131  133  129  129  154
131  133  132  133  148
132  129  132  129  153
-> 132

107  147  126  144  149  154  141
152  114  156  126  143  142  144
124  112  113  134  127  140  134
-> 127

121  130  109  114  110
135  135  114  119  144
129  142  106  111  138
-> 106

128  128  129  128  128
125  127  145  121  121
124  127  149  119  119
-> 149

150  121  127  112  118  112  140
145  119  122  112  114  123  136
150  132  113  136  129  134  109
-> 129

116  121  121  123  118  119
121  128  119  127  125  115
122  127  120  114  106  122
-> 114

119  136  142  115  135
117  142  152  113  118
119  137  141  116  131
-> 141
---
[122 105 123 125 144 148 128] -> 128

[150 124 111 139 151] -> 139

[113 149 130 151] -> 130

[150 145 146 152 155 143] -> 150

[143 109 134 142 102 122] -> 134

[[141 156 107 138]
 [130 134 119 152]] -> 141

[150 146 148 114 109 143 142] -> 146

[121 139 124 128 120 120 102] -> 124
---
[[141 154  99 109]
 [105 102 122 125]
 [136 139 140 133]] ==> 122

[[129 143 143 138 115 145 150]
 [132 144 146 139 115 145 151]] ==> 146

[[103 103 158 157 156 104]
 [109 109 150 150 149 110]
 [152 150 111 111 111 151]] ==> 150

[[141 112 114 110 149 146]
 [138 123 133 125 140 139]
 [140 108 122 113 153 145]] ==> 133

[[112 140 146 119 109 134]
 [127 109 145 134 107 138]] ==> 145

[[140 141 137 144 106]
 [144 136 138 142 114]
 [102 123 117 117 154]] ==> 138
---
147	149	100	154	119 | 119
116	141	126	122	139	102 | 102
150	124	144	109	155	149	135 | 135
138	135	145	124	125	153	127 | 127
105	113	139	107	104 | 104
99	149	104	108	107	139	115 | 115
152	110	114	151	111 | 111
---
array([[118, 113, 106, 103, 111],
       [138, 145, 140, 154, 140],
       [134, 136, 133, 147, 132]]) >> 140, 154

array([[117, 155, 142, 133, 122],
       [118, 101, 135, 131, 141],
       [121, 120, 140, 131, 111]]) >> 135, 155

array([129, 113, 109, 156, 125, 115, 140]) >> 156, 156

array([[130, 128, 134, 122, 131],
       [137, 112, 138, 105, 133],
       [135, 115, 132, 108, 141]]) >> 138, 141

array([157, 135, 115, 140, 150]) >> 115, 157

array([113, 111, 103, 107, 119, 138, 141]) >> 107, 141

array([103, 113, 136, 102, 146]) >> 136, 146

array([142, 154, 148, 141, 157]) >> 148, 157
---
[[121 118 129 121 122 135]
 [149 151 136 143 147 103]
 [144 146 135 139 142 108]] value 144

[[136 144 146 137 116 143 148]
 [135 150 150 145 111 151 154]
 [137 142 144 137 119 141 143]] value 137

[[134 123 119 124 135 128 120]
 [126 126 127 124 124 133 129]
 [111 122 149  99 106 141 145]] value 111

[[129 139 138 123]
 [155 125 116 130]
 [113 136 134 138]] value 113

[[142 150 155 154 147 137 126]
 [128 141 150 154 151 144 137]
 [132 136 143 151 155 154 147]] value 132

[[155 122 107 131]
 [123 150 122 107]
 [106 124 134 147]] value 106

[[141 126 136 120 119]
 [127 111 149 142 131]
 [138 109 131 129 110]] value 138

[[104 102 106 107]
 [100 135 103 105]
 [103 102 106 103]] value 103

[[149 109 104 108 107 105 105]
 [145 115 107 105 106 106 107]
 [149 147 108 107 109 107 107]] value 149
---
Q: [147 144 110 102 130]
A: 147, 130

Q: [109 110 112 103]
A: 109, 103

Q:
[[104  98 104 107 107 100]
 [111 113 106 103 104 108]]
A: 104, 108

Q:
[[142 120 133 124 111 110]
 [144 151 145 127 126 112]]
A: 142, 112

Q: [150 109 108 106]
A: 150, 106

Q: [122 154 116 103 110 123 152]
A: 122, 152
---
[152 147 105 104 122 106 105] -> 147

[[134 106 107 109 108 109]
 [141 129 129 127 128 128]
 [128 144 147 148 146 143]] -> 106

[109 143 112 131 157 137] -> 143

[[117 126 123 126]
 [151 116 118 143]
 [141 127 134 130]] -> 126

[101 134 136 133 137] -> 134

[[114 134 130 140]
 [128 155 120 117]
 [115 144 127 133]] -> 134
---
[[148 132 110 134 133 120 152]
 [103 132 131 145 134 129 141]
 [110 144 125 111 116 131 144]] → 148, 144

[106  98 103 100 147] → 106, 147

[102 120 110 103 102 104] → 102, 104

[112 112 148 129 136 103] → 112, 103

[[122 146 105 114]
 [131 139 121 157]
 [127 111 143 105]] → 122, 105

[149 121 125 101] → 149, 101

[[106 136 143 152 148 108 147]
 [105 140 116 151 152 106 138]
 [152 110 127 132 148 147 150]] → 106, 150

[111 107 140 112 130] → 111, 130
---
[[ 99 100 119 105]
 [ 99  99 118 105]
 [108 122 138  99]]
105

[[123 140 136 118 139 117 136]
 [133 121 116 107 137 124 132]
 [130 141 134 108 127 104 133]]
136

[[147 156 123 117 119 113]
 [144 136 139 123 142 105]
 [139 144 101 117 141 110]]
113

[[116 148 150 119 125 135]
 [108 115 115 144 140 122]
 [108 108 114 125 136 118]]
135

[[129 115 131 116 137 123]
 [137 125 142 113 136 119]
 [132 154 133 127 122 115]]
123

[[135 137 109 124 115 140 151]
 [136 137 112 122 117 140 152]
 [124 127 126 135 127 127 128]]
151

[[142 129 129 127 129 108]
 [144 134 108 116 108 145]
 [118 120 136 139 120  99]]
108

[[122 130 104 135 137 136]
 [129 124 119 124 133 134]
 [140 128 119 134 116 125]]
136

[[148 146 133 154 140]
 [109 139 143 107 116]
 [145 153 148 130 136]]
140
---
[128 128 103 148 134] >> 128
[153 155 143 123] >> 155
[137 148 102 103 147 125 134] >> 148
[136 138 126 136 151] >> 138
[158 121 124 116 153] >> 121
[141 140 116 137 143 107 100] >> 140
[106 154 146 136] >> 154
[153 151 131 148] >> 151
[129 110 117 103 157 127 129] >> 110
---
[122, 131, 151, 150, 143] → 151
[[120, 119, 121, 147, 129, 143, 115], [131, 115, 112, 143, 143, 140, 105], [150, 131, 128, 106, 130, 117, 123]] → 121
[[112, 118, 128, 152, 130], [139, 150, 118, 115, 119]] → 128
[[132, 141, 130, 119, 133, 124, 141], [121, 105, 114, 133, 132, 129, 115], [125, 127, 131, 135, 125, 132, 128]] → 130
[103, 116, 127, 126, 127, 121, 137] → 127
[138, 123, 128, 129, 118, 132, 104] → 128
---
128  119  120  146
149  131  125  129
--> 120

149  128  144  118  136  145
101  115  100  142  132  105
--> 101

137  117  118  122  133  122
120  142  134  157  136  127
--> 118

111  132  116  114  156 --> 114

116  125  104  113
115  128  100  112
--> 104

132  143  120  126  137  151 --> 126

132  144  126  125  119  158 --> 125
---
[[128 139 122 124 120 133 138]
 [131 133 130 131 137 139 143]
 [111 127 127 118 127 153 128]] ans = 127

[[137  98 129 117]
 [134  98 126 115]
 [153  99 125 127]] ans = 125

[[138 102 106 101]
 [138 130 134 107]
 [138 136 149 149]] ans = 149

[[121 101 125 103 153 155 136]
 [125 135 122 111 143 144 148]
 [106 102 110 152 152 157 124]] ans = 110

[[104 118 120 123 123 124]
 [149 129 127 127 131 132]
 [144 128 126 138 127 138]] ans = 126

[[137 157 123 120]
 [102 110 131 145]
 [149 100 137 114]] ans = 137
